0: np.array([134, 117, 133, 113, 136, 118, 127, 123])
1: np.array([99, 109, 133, 114, 113, 117, 130, 136])
2: np.array([77, 107, 138, 96, 96, 112, 132, 134])
3: np.array([147, 113, 111, 148, 109, 138, 142, 127])
4: np.array([138, 130, 117, 124, 113, 132, 132, 121])
5: np.array([213, 229, 88, 167, 90, 147, 122, 156])
6: np.array([172, 150, 113, 163, 109, 142, 123, 130])
7: np.array([122, 114, 133, 96, 146, 121, 120, 121])
8: np.array([134, 128, 115, 125, 108, 140, 126, 132])
9: np.array([153, 155, 97, 132, 78, 122, 121, 145])
10: np.array([182, 192, 104, 163, 97, 134, 139, 143])
11: np.array([97, 104, 121, 155, 95, 106, 127, 122])
12: np.array([92, 100, 195, 94, 255, 130, 126, 111])
13: np.array([107, 107, 142, 142, 187, 126, 133, 120])
14: np.array([105, 125, 134, 116, 108, 124, 131, 147])
15: np.array([168, 161, 122, 134, 98, 130, 120, 133])
16: np.array([166, 141, 110, 153, 107, 139, 133, 119])
17: np.array([91, 99, 156, 96, 185, 121, 122, 119])

np.array([88, 97, 158, 95, 194, 120, 121, 117]) -> 17 13
np.array([152, 129, 132, 114, 150, 124, 126, 122]) -> 0 7
np.array([102, 121, 88, 179, 87, 113, 133, 134]) -> 11 3
np.array([139, 122, 101, 153, 102, 128, 129, 129]) -> 3 8
np.array([89, 95, 136, 114, 125, 128, 137, 120]) -> 1 2
np.array([98, 110, 137, 123, 130, 118, 137, 123]) -> 1 14
np.array([135, 104, 136, 132, 138, 123, 130, 127]) -> 0 7
np.array([113, 118, 120, 147, 89, 116, 135, 112]) -> 11 4
np.array([115, 113, 100, 159, 94, 116, 112, 117]) -> 11 3
np.array([211, 229, 88, 163, 90, 139, 120, 159]) -> 5 10
np.array([100, 104, 187, 94, 255, 129, 126, 115]) -> 12 17
np.array([95, 101, 167, 88, 248, 130, 128, 126]) -> 12 17
np.array([184, 199, 101, 175, 94, 131, 142, 141]) -> 10 5
np.array([99, 109, 123, 145, 106, 122, 123, 124]) -> 11 1
np.array([97, 109, 126, 148, 114, 121, 125, 121]) -> 11 1
np.array([90, 97, 157, 98, 215, 123, 122, 121]) -> 17 12
np.array([182, 196, 101, 156, 96, 131, 124, 126]) -> 10 15
np.array([111, 122, 96, 164, 88, 121, 134, 125]) -> 11 3
np.array([84, 98, 128, 124, 120, 112, 133, 115]) -> 1 2
np.array([104, 114, 104, 165, 89, 113, 139, 129]) -> 11 3
np.array([96, 102, 140, 106, 118, 119, 120, 127]) -> 1 2
